In the data rows, zero lies at 7.5, halfway between 7 and 8.
In each game, the first row plays the second. By how much does the first row win? 10 means about a draw, 20 a big win and 0 a big loss. Wins can go round in a circle. Each row has two weighted sums of its numbers, A and B, taken from their middle values. A row wins by its A times the other's B, less its B times the other's A.
tensor([8, 7, 6, 6, 7, 7, 7, 9, 7, 7, 10, 8, 9, 9, 8, 8])
tensor([7, 7, 9, 9, 10, 8, 5, 8, 6, 6, 7, 8, 8, 8, 6, 5]) -> 10
tensor([6, 6, 10, 10, 7, 9, 9, 7, 10, 9, 7, 7, 8, 8, 8, 8])
tensor([7, 6, 10, 10, 7, 8, 8, 5, 5, 5, 6, 7, 9, 9, 7, 8]) -> 7
tensor([6, 6, 6, 6, 10, 12, 10, 5, 8, 8, 8, 6, 6, 6, 8, 5])
tensor([10, 10, 4, 4, 8, 6, 4, 7, 7, 7, 6, 8, 7, 7, 5, 9]) -> 9
tensor([6, 6, 8, 8, 11, 6, 5, 2, 9, 9, 6, 9, 7, 7, 8, 8])
tensor([8, 8, 7, 8, 8, 5, 7, 6, 8, 8, 10, 5, 8, 8, 7, 10]) -> 7
tensor([8, 8, 8, 8, 6, 9, 7, 5, 9, 9, 7, 7, 8, 8, 8, 8])
tensor([6, 6, 10, 10, 7, 12, 8, 7, 6, 6, 7, 7, 7, 7, 5, 8]) -> 11
tensor([10, 10, 8, 8, 9, 6, 9, 9, 11, 10, 8, 8, 8, 8, 12, 6])
tensor([10, 10, 10, 10, 7, 8, 7, 10, 6, 6, 6, 8, 8, 8, 7, 9]) -> 13
tensor([5, 6, 9, 9, 7, 7, 8, 8, 5, 5, 6, 8, 7, 7, 8, 6])
tensor([11, 11, 8, 8, 8, 8, 7, 10, 7, 7, 8, 6, 7, 7, 7, 6]) -> 12
tensor([7, 7, 10, 10, 6, 8, 6, 8, 8, 8, 9, 6, 8, 8, 6, 11])
tensor([5, 5, 4, 4, 3, 5, 9, 6, 4, 4, 8, 7, 2, 2, 4, 7]) -> 11
tensor([8, 8, 7, 7, 10, 6, 6, 9, 8, 8, 8, 7, 7, 7, 6, 9])
tensor([9, 9, 7, 7, 11, 10, 7, 7, 11, 11, 7, 10, 7, 6, 6, 6]) -> 9
tensor([7, 7, 7, 7, 10, 7, 8, 9, 7, 7, 10, 4, 8, 8, 7, 7])
tensor([9, 9, 5, 5, 6, 12, 10, 10, 6, 6, 9, 4, 7, 7, 9, 5]) -> 10
tensor([6, 6, 8, 8, 8, 6, 6, 6, 8, 8, 8, 7, 10, 10, 7, 10])
tensor([6, 6, 9, 9, 8, 7, 6, 9, 9, 9, 7, 6, 9, 9, 10, 7]) -> 13
tensor([5, 5, 6, 6, 6, 8, 7, 7, 5, 5, 4, 10, 7, 7, 6, 5])
tensor([7, 7, 8, 8, 13, 9, 7, 8, 6, 6, 10, 7, 10, 10, 6, 6]) -> 4
tensor([7, 7, 5, 5, 6, 8, 10, 9, 10, 10, 7, 7, 7, 7, 9, 11])
tensor([3, 3, 6, 6, 4, 6, 9, 4, 3, 3, 6, 3, 7, 7, 9, 6]) -> 8
tensor([6, 6, 10, 10, 10, 4, 6, 7, 9, 9, 7, 8, 10, 10, 8, 10])
tensor([11, 11, 7, 7, 8, 7, 6, 6, 6, 6, 10, 8, 10, 10, 8, 7]) -> 9
tensor([7, 7, 7, 7, 6, 7, 10, 11, 7, 7, 6, 8, 7, 7, 8, 8])
tensor([9, 9, 8, 8, 3, 7, 5, 8, 5, 5, 7, 5, 4, 4, 4, 11]) -> 13
tensor([8, 8, 9, 10, 6, 8, 6, 7, 5, 5, 8, 8, 6, 6, 6, 10])
tensor([7, 7, 10, 10, 10, 8, 8, 8, 12, 12, 7, 9, 8, 7, 6, 8]) -> 9
tensor([7, 8, 11, 11, 8, 5, 6, 6, 8, 8, 7, 6, 10, 10, 7, 11])
tensor([6, 6, 5, 5, 6, 4, 7, 6, 6, 6, 7, 5, 6, 6, 10, 7]) -> 9
tensor([7, 7, 9, 9, 8, 5, 8, 7, 8, 8, 8, 7, 11, 11, 8, 8])
tensor([12, 12, 9, 9, 9, 5, 7, 8, 8, 8, 8, 7, 9, 9, 9, 8]) -> 5
tensor([7, 7, 8, 8, 11, 9, 6, 6, 11, 11, 5, 9, 8, 8, 6, 8])
tensor([6, 6, 7, 7, 5, 8, 4, 5, 7, 7, 3, 11, 8, 8, 6, 6]) -> 11
tensor([8, 8, 7, 7, 9, 7, 6, 9, 7, 7, 7, 7, 9, 9, 5, 7])
tensor([6, 6, 7, 7, 7, 12, 3, 5, 6, 6, 1, 12, 9, 9, 5, 5]) -> 10
tensor([8, 8, 7, 7, 9, 6, 6, 7, 11, 11, 8, 6, 8, 8, 9, 6])
tensor([6, 7, 8, 8, 9, 9, 9, 6, 8, 8, 6, 8, 6, 6, 5, 9]) -> 11
tensor([6, 6, 7, 7, 6, 8, 10, 7, 8, 8, 11, 3, 7, 7, 8, 7])
tensor([5, 6, 8, 7, 7, 8, 11, 8, 8, 8, 7, 7, 7, 7, 9, 9]) -> 10
tensor([7, 7, 9, 9, 9, 7, 6, 7, 9, 9, 8, 7, 6, 6, 6, 8])
tensor([4, 4, 7, 7, 8, 11, 7, 5, 5, 5, 7, 12, 8, 8, 4, 6]) -> 11
tensor([12, 12, 9, 9, 10, 5, 9, 6, 8, 8, 9, 11, 8, 8, 11, 9])
tensor([10, 10, 7, 7, 6, 7, 8, 9, 7, 7, 10, 8, 6, 6, 11, 7]) -> 4
tensor([6, 6, 7, 7, 8, 7, 6, 8, 12, 12, 5, 9, 7, 7, 6, 8])
tensor([7, 7, 9, 9, 9, 5, 6, 11, 8, 8, 8, 7, 9, 9, 7, 10]) -> 10
tensor([10, 10, 7, 7, 5, 7, 8, 8, 7, 7, 11, 8, 8, 8, 10, 7])
tensor([6, 6, 9, 9, 6, 11, 5, 7, 5, 5, 3, 11, 6, 6, 4, 7]) -> 9
tensor([7, 7, 7, 7, 10, 13, 13, 6, 7, 6, 8, 8, 3, 3, 6, 2])
tensor([6, 6, 5, 5, 8, 8, 8, 4, 8, 8, 5, 9, 7, 6, 6, 6]) -> 10
tensor([10, 10, 6, 6, 8, 7, 7, 9, 7, 7, 8, 6, 9, 9, 7, 7])
tensor([8, 8, 7, 7, 8, 6, 9, 8, 7, 7, 9, 7, 8, 7, 7, 7]) -> 11
tensor([6, 6, 8, 8, 10, 13, 7, 9, 9, 9, 6, 8, 8, 8, 4, 7])
tensor([10, 10, 9, 9, 7, 7, 7, 6, 7, 7, 11, 7, 7, 7, 8, 9]) -> 7
tensor([11, 11, 5, 5, 7, 7, 5, 9, 6, 6, 8, 8, 7, 7, 7, 8])
tensor([8, 8, 12, 12, 6, 8, 8, 7, 7, 7, 10, 8, 10, 10, 8, 8]) -> 12
tensor([8, 8, 8, 8, 6, 7, 6, 10, 5, 5, 9, 6, 7, 7, 5, 7])
tensor([9, 9, 7, 7, 8, 6, 6, 6, 8, 8, 8, 6, 8, 9, 8, 6]) -> 11
tensor([6, 6, 7, 7, 7, 12, 6, 6, 9, 9, 7, 10, 7, 7, 5, 7])
tensor([6, 6, 10, 10, 7, 5, 8, 7, 8, 8, 9, 6, 10, 10, 7, 12]) -> 5
tensor([7, 7, 7, 7, 8, 5, 7, 9, 7, 7, 7, 8, 9, 9, 6, 10])
tensor([5, 5, 10, 11, 9, 8, 6, 9, 4, 4, 7, 8, 10, 10, 6, 6]) -> 13
tensor([8, 8, 7, 7, 7, 5, 7, 8, 9, 9, 9, 7, 8, 8, 7, 9])
tensor([8, 8, 9, 9, 10, 5, 6, 7, 9, 9, 7, 7, 10, 10, 8, 9]) -> 12
tensor([8, 8, 10, 10, 6, 7, 8, 8, 9, 8, 9, 8, 7, 7, 9, 9])
tensor([7, 7, 3, 3, 3, 7, 8, 6, 7, 7, 7, 5, 6, 5, 13, 8]) -> 10
tensor([8, 8, 8, 8, 7, 5, 7, 8, 7, 7, 9, 7, 11, 11, 6, 10])
tensor([9, 9, 4, 4, 7, 8, 10, 9, 7, 7, 9, 7, 8, 8, 7, 10]) -> 8
tensor([4, 4, 5, 5, 7, 11, 8, 9, 6, 6, 6, 10, 8, 8, 5, 5])
tensor([10, 10, 7, 7, 9, 6, 6, 11, 6, 7, 8, 9, 7, 7, 8, 10]) -> 12
tensor([8, 8, 9, 9, 10, 9, 7, 8, 8, 8, 9, 6, 9, 9, 8, 7])
tensor([5, 5, 5, 5, 6, 11, 10, 9, 6, 6, 5, 8, 8, 8, 7, 7]) -> 13
tensor([5, 5, 5, 5, 8, 9, 9, 8, 6, 6, 5, 10, 6, 6, 6, 5])
tensor([7, 7, 8, 8, 10, 8, 6, 9, 10, 9, 6, 9, 6, 6, 6, 7]) -> 13
tensor([9, 8, 5, 5, 6, 7, 4, 10, 7, 7, 6, 8, 7, 7, 8, 10])
tensor([9, 9, 8, 8, 9, 14, 15, 7, 11, 11, 10, 10, 2, 2, 6, 2]) -> 6
tensor([9, 9, 10, 10, 9, 10, 9, 7, 5, 5, 4, 12, 6, 6, 9, 5])
tensor([6, 6, 7, 7, 7, 4, 6, 6, 8, 8, 8, 8, 11, 11, 8, 10]) -> 11
tensor([7, 7, 7, 7, 6, 7, 10, 9, 9, 9, 6, 8, 9, 9, 10, 8])
tensor([8, 8, 8, 8, 9, 7, 7, 10, 6, 6, 7, 7, 6, 6, 7, 8]) -> 11
tensor([7, 7, 11, 11, 8, 7, 7, 9, 14, 14, 7, 9, 5, 5, 7, 7])
tensor([6, 6, 13, 13, 10, 7, 7, 6, 3, 3, 5, 9, 6, 6, 6, 6]) -> 8
tensor([6, 6, 8, 8, 5, 6, 7, 8, 5, 5, 10, 2, 8, 8, 9, 5])
tensor([5, 5, 13, 12, 8, 6, 7, 6, 4, 4, 5, 9, 5, 5, 7, 6]) -> 5
tensor([5, 5, 10, 10, 4, 10, 10, 0, 8, 7, 10, 6, 2, 2, 7, 6])
tensor([9, 9, 9, 9, 6, 7, 10, 7, 8, 8, 6, 5, 7, 7, 13, 7]) -> 8
tensor([5, 5, 11, 12, 6, 9, 11, 9, 11, 11, 8, 8, 3, 3, 6, 6])
tensor([6, 6, 8, 8, 7, 8, 6, 9, 6, 6, 8, 3, 6, 5, 9, 6]) -> 8
tensor([9, 9, 10, 10, 7, 7, 6, 7, 7, 7, 9, 6, 9, 9, 7, 5])
tensor([3, 4, 5, 5, 8, 11, 11, 7, 7, 8, 7, 8, 6, 6, 5, 7]) -> 12
tensor([6, 6, 9, 9, 8, 4, 6, 10, 9, 9, 10, 9, 9, 9, 8, 11])
tensor([8, 8, 7, 7, 8, 9, 9, 9, 7, 7, 7, 5, 7, 7, 12, 5]) -> 11
tensor([8, 8, 6, 6, 6, 8, 7, 10, 6, 6, 7, 9, 8, 8, 11, 7])
tensor([8, 8, 4, 4, 6, 7, 5, 6, 7, 7, 7, 8, 6, 6, 6, 9]) -> 11
tensor([9, 9, 9, 9, 7, 6, 7, 7, 8, 8, 7, 8, 9, 9, 9, 10])
tensor([8, 8, 8, 8, 6, 9, 6, 5, 7, 7, 7, 11, 9, 9, 7, 9]) -> 14
tensor([7, 6, 6, 6, 7, 12, 4, 7, 6, 6, 2, 11, 7, 7, 5, 6])
tensor([8, 8, 9, 9, 7, 6, 7, 9, 10, 9, 8, 6, 9, 9, 8, 8]) -> 11
tensor([6, 6, 8, 8, 7, 13, 6, 7, 8, 8, 3, 7, 6, 6, 5, 5])
tensor([8, 8, 6, 6, 7, 7, 7, 9, 7, 7, 8, 5, 10, 10, 10, 5]) -> 11
tensor([4, 4, 6, 6, 6, 11, 7, 4, 8, 8, 6, 11, 6, 6, 4, 6])
tensor([8, 8, 5, 5, 10, 7, 9, 9, 6, 6, 5, 7, 6, 6, 9, 4]) -> 13
tensor([5, 5, 7, 7, 7, 12, 5, 8, 8, 8, 4, 11, 6, 6, 5, 5])
tensor([11, 11, 8, 8, 6, 7, 7, 4, 7, 7, 7, 8, 8, 8, 10, 9]) -> 7
tensor([6, 5, 3, 3, 4, 6, 11, 3, 6, 6, 7, 7, 4, 4, 9, 10])
tensor([4, 4, 5, 5, 7, 10, 11, 7, 8, 8, 7, 9, 9, 9, 8, 7]) -> 13
tensor([9, 9, 6, 6, 10, 7, 7, 5, 9, 9, 7, 6, 8, 8, 9, 5])
tensor([5, 5, 10, 10, 11, 6, 6, 8, 4, 4, 6, 9, 8, 8, 8, 5]) -> 14
tensor([8, 8, 11, 11, 6, 7, 8, 6, 7, 7, 10, 7, 8, 8, 6, 11])
tensor([7, 7, 8, 8, 11, 8, 8, 10, 9, 9, 10, 4, 9, 9, 9, 7]) -> 11
tensor([8, 8, 9, 9, 10, 4, 6, 5, 9, 9, 8, 7, 9, 9, 7, 12])
tensor([8, 8, 7, 7, 6, 8, 11, 8, 7, 7, 10, 8, 7, 7, 8, 8]) -> 10
tensor([10, 10, 9, 9, 9, 9, 9, 6, 5, 5, 6, 10, 8, 8, 9, 6])
tensor([7, 7, 7, 7, 6, 6, 6, 5, 9, 9, 10, 7, 7, 7, 7, 8]) -> 10
tensor([8, 8, 9, 9, 7, 7, 7, 6, 8, 8, 7, 6, 11, 11, 8, 10])
tensor([11, 11, 6, 6, 8, 6, 8, 3, 8, 8, 6, 9, 9, 9, 10, 9]) -> 4
tensor([8, 8, 4, 4, 9, 8, 5, 9, 7, 7, 6, 10, 6, 6, 6, 6])
tensor([6, 6, 8, 8, 10, 11, 11, 3, 11, 11, 6, 10, 1, 1, 6, 3]) -> 10
tensor([8, 8, 10, 10, 9, 8, 7, 5, 6, 6, 7, 8, 7, 7, 6, 6])
tensor([7, 7, 5, 5, 7, 5, 10, 8, 5, 5, 6, 6, 7, 7, 9, 10]) -> 6
tensor([10, 10, 8, 8, 7, 6, 10, 10, 9, 9, 9, 7, 6, 6, 13, 8])
tensor([7, 7, 8, 8, 5, 5, 8, 8, 7, 7, 9, 2, 7, 7, 10, 6]) -> 7
tensor([7, 7, 9, 9, 9, 7, 6, 11, 7, 7, 9, 7, 8, 8, 7, 9])
tensor([4, 4, 5, 5, 6, 10, 5, 9, 6, 6, 7, 11, 8, 8, 4, 5]) -> 11
tensor([5, 5, 3, 3, 4, 6, 10, 6, 5, 5, 9, 5, 3, 3, 6, 9])
tensor([7, 7, 4, 4, 6, 9, 5, 6, 11, 11, 6, 10, 5, 5, 5, 6]) -> 9
tensor([11, 11, 7, 7, 7, 6, 7, 11, 7, 7, 7, 9, 8, 8, 9, 11])
tensor([7, 6, 7, 7, 8, 6, 9, 8, 8, 8, 8, 8, 7, 7, 12, 7]) -> 10
tensor([8, 7, 6, 6, 9, 9, 8, 7, 9, 9, 10, 9, 8, 8, 7, 7])
tensor([5, 5, 8, 9, 6, 10, 11, 7, 7, 7, 7, 8, 6, 6, 6, 9]) -> 10
tensor([9, 9, 8, 8, 11, 7, 7, 9, 5, 5, 4, 10, 6, 6, 9, 7])
tensor([8, 8, 8, 8, 8, 5, 7, 6, 11, 11, 7, 6, 12, 12, 7, 12]) -> 10
tensor([8, 8, 7, 7, 9, 8, 8, 12, 8, 8, 8, 6, 10, 10, 9, 4])
tensor([6, 6, 9, 9, 9, 5, 6, 8, 8, 8, 10, 7, 9, 9, 6, 11]) -> 7
tensor([10, 10, 7, 7, 8, 6, 8, 9, 10, 10, 9, 10, 6, 6, 11, 8])
tensor([5, 5, 7, 7, 9, 8, 9, 6, 6, 6, 9, 7, 5, 5, 7, 5]) -> 8
tensor([5, 5, 7, 7, 7, 9, 11, 6, 7, 7, 6, 8, 8, 8, 6, 9])
tensor([9, 9, 7, 7, 9, 7, 6, 6, 6, 6, 8, 5, 6, 6, 10, 6]) -> 7
tensor([6, 6, 4, 4, 8, 6, 11, 8, 6, 6, 7, 6, 7, 7, 7, 7])
tensor([8, 8, 7, 8, 6, 5, 6, 7, 8, 8, 6, 11, 6, 6, 6, 9]) -> 10
tensor([6, 6, 4, 4, 6, 7, 9, 7, 8, 8, 7, 7, 9, 8, 7, 7])
tensor([9, 9, 7, 7, 7, 8, 7, 6, 10, 10, 7, 8, 8, 8, 10, 8]) -> 11
tensor([6, 6, 5, 5, 2, 5, 8, 8, 3, 3, 10, 5, 2, 2, 3, 11])
tensor([6, 6, 9, 9, 8, 6, 5, 8, 10, 10, 9, 8, 9, 9, 7, 9]) -> 9
tensor([8, 8, 12, 12, 5, 8, 8, 6, 5, 5, 7, 7, 10, 10, 8, 6])
tensor([9, 9, 8, 7, 12, 7, 8, 10, 6, 6, 2, 12, 7, 7, 9, 8]) -> 3
tensor([5, 5, 13, 13, 8, 7, 6, 8, 3, 3, 4, 7, 7, 7, 8, 6])
tensor([9, 9, 8, 8, 10, 9, 6, 9, 7, 7, 9, 6, 11, 11, 6, 8]) -> 8
tensor([7, 7, 9, 9, 5, 4, 7, 8, 11, 11, 8, 6, 9, 9, 9, 7])
tensor([7, 7, 6, 6, 10, 7, 7, 9, 7, 7, 8, 6, 7, 7, 8, 6]) -> 10
tensor([5, 5, 6, 6, 6, 7, 6, 5, 7, 7, 4, 9, 7, 7, 6, 6])
tensor([6, 6, 10, 10, 9, 4, 7, 6, 10, 10, 6, 6, 8, 8, 7, 10]) -> 9
tensor([6, 6, 9, 8, 10, 8, 4, 8, 6, 6, 4, 9, 8, 8, 6, 7])
tensor([7, 7, 10, 10, 8, 6, 9, 7, 5, 5, 4, 12, 3, 3, 8, 7]) -> 8
tensor([11, 11, 13, 13, 6, 7, 8, 9, 9, 9, 12, 7, 9, 9, 11, 7])
tensor([6, 6, 11, 11, 8, 6, 6, 7, 5, 5, 5, 9, 5, 5, 9, 8]) -> 10
tensor([7, 7, 8, 8, 7, 8, 9, 10, 7, 7, 12, 3, 7, 7, 7, 5])
tensor([10, 10, 9, 9, 10, 10, 7, 10, 10, 9, 8, 8, 7, 7, 7, 7]) -> 13
tensor([4, 4, 7, 7, 5, 7, 9, 0, 5, 5, 9, 5, 2, 2, 8, 8])
tensor([6, 6, 5, 5, 7, 8, 8, 7, 6, 5, 8, 6, 9, 9, 7, 7]) -> 13
tensor([9, 10, 5, 5, 9, 8, 7, 9, 8, 8, 8, 9, 7, 6, 8, 6])
tensor([7, 7, 10, 10, 8, 6, 6, 9, 7, 7, 7, 8, 8, 8, 7, 9]) -> 10
tensor([3, 2, 6, 6, 2, 7, 8, 0, 2, 2, 8, 3, 3, 3, 7, 8])
tensor([8, 7, 5, 5, 6, 6, 9, 10, 5, 5, 6, 6, 8, 8, 7, 6]) -> 9
tensor([10, 9, 6, 7, 8, 6, 6, 6, 6, 6, 7, 10, 7, 8, 6, 7])
tensor([9, 9, 6, 6, 7, 6, 9, 11, 6, 6, 8, 6, 6, 6, 10, 4]) -> 5
tensor([9, 9, 9, 9, 9, 7, 7, 7, 7, 7, 8, 6, 6, 6, 8, 7])
tensor([5, 5, 8, 8, 9, 7, 8, 6, 5, 5, 8, 7, 8, 8, 8, 6]) -> 14
tensor([6, 6, 4, 4, 2, 6, 9, 6, 4, 4, 9, 6, 2, 2, 3, 10])
tensor([8, 8, 9, 9, 8, 9, 8, 5, 10, 10, 8, 9, 8, 8, 7, 6]) -> 10
tensor([10, 10, 11, 11, 9, 9, 13, 9, 10, 10, 8, 11, 2, 2, 6, 5])
tensor([7, 7, 5, 5, 6, 8, 6, 8, 10, 10, 4, 10, 8, 8, 7, 5]) -> 1
tensor([10, 10, 9, 9, 7, 7, 6, 5, 10, 10, 8, 6, 9, 9, 9, 8])
tensor([7, 7, 4, 4, 8, 9, 5, 7, 8, 8, 8, 8, 7, 7, 6, 5]) -> 8
tensor([6, 6, 8, 8, 8, 8, 4, 9, 5, 5, 5, 9, 10, 10, 6, 6])
tensor([7, 7, 10, 10, 3, 4, 6, 8, 9, 9, 8, 4, 9, 9, 11, 9]) -> 14
tensor([6, 6, 3, 3, 4, 6, 9, 6, 5, 5, 9, 6, 4, 4, 6, 6])
tensor([11, 11, 8, 8, 6, 8, 8, 10, 8, 8, 10, 7, 9, 9, 10, 7]) -> 11
tensor([6, 6, 7, 7, 9, 10, 6, 6, 8, 8, 10, 9, 10, 10, 5, 6])
tensor([7, 7, 7, 7, 8, 5, 6, 8, 9, 9, 9, 8, 9, 9, 8, 10]) -> 10
tensor([6, 6, 10, 10, 9, 6, 7, 8, 5, 5, 7, 7, 8, 7, 6, 6])
tensor([8, 8, 7, 7, 11, 7, 6, 9, 7, 7, 9, 7, 8, 8, 10, 5]) -> 11
tensor([9, 9, 10, 10, 10, 14, 12, 3, 12, 12, 5, 8, 1, 1, 7, 3])
tensor([7, 7, 7, 7, 10, 10, 15, 7, 9, 9, 11, 7, 4, 4, 8, 3]) -> 7
tensor([5, 5, 10, 10, 11, 6, 6, 10, 7, 7, 8, 7, 6, 6, 7, 7])
tensor([8, 8, 5, 5, 2, 6, 5, 6, 5, 5, 9, 6, 3, 3, 3, 10]) -> 11
tensor([7, 7, 6, 6, 5, 6, 9, 6, 7, 7, 8, 9, 6, 6, 9, 9])
tensor([10, 10, 7, 7, 6, 8, 6, 10, 5, 5, 7, 7, 10, 10, 4, 9]) -> 10
tensor([6, 6, 5, 5, 6, 4, 8, 9, 5, 5, 7, 6, 8, 8, 10, 7])
tensor([9, 9, 6, 6, 7, 8, 6, 5, 7, 7, 8, 8, 9, 9, 8, 7]) -> 9
tensor([6, 6, 5, 5, 8, 8, 9, 9, 5, 5, 10, 7, 7, 7, 9, 4])
tensor([7, 7, 8, 8, 10, 5, 6, 9, 9, 9, 9, 6, 9, 9, 7, 13]) -> 8
tensor([7, 7, 6, 6, 8, 7, 10, 8, 7, 7, 11, 3, 8, 8, 7, 7])
tensor([9, 9, 5, 5, 8, 6, 5, 5, 8, 8, 9, 9, 7, 7, 8, 9]) -> 10
tensor([7, 7, 6, 6, 8, 9, 9, 8, 6, 5, 12, 4, 7, 7, 7, 4])
tensor([8, 8, 10, 10, 5, 8, 7, 12, 4, 4, 7, 7, 8, 8, 8, 9]) -> 9
tensor([8, 8, 9, 9, 5, 7, 7, 7, 6, 6, 7, 8, 9, 9, 7, 8])
tensor([7, 7, 7, 7, 8, 9, 8, 8, 7, 8, 7, 7, 8, 8, 5, 7]) -> 11
tensor([10, 10, 8, 8, 8, 7, 6, 6, 7, 7, 8, 9, 9, 9, 6, 7])
tensor([10, 11, 10, 10, 6, 8, 9, 7, 7, 7, 9, 8, 9, 9, 9, 8]) -> 11
tensor([7, 7, 5, 5, 9, 7, 8, 7, 8, 8, 8, 7, 6, 6, 7, 6])
tensor([4, 4, 5, 5, 8, 10, 8, 9, 9, 9, 8, 7, 8, 8, 8, 10]) -> 8
tensor([5, 5, 8, 8, 6, 11, 9, 6, 8, 8, 5, 7, 7, 7, 6, 8])
tensor([13, 13, 9, 9, 8, 6, 9, 8, 8, 8, 10, 7, 8, 8, 11, 8]) -> 8
tensor([7, 7, 6, 6, 7, 10, 10, 6, 6, 5, 8, 4, 9, 9, 11, 5])
tensor([9, 9, 7, 7, 8, 6, 6, 10, 9, 9, 6, 7, 8, 8, 6, 7]) -> 11
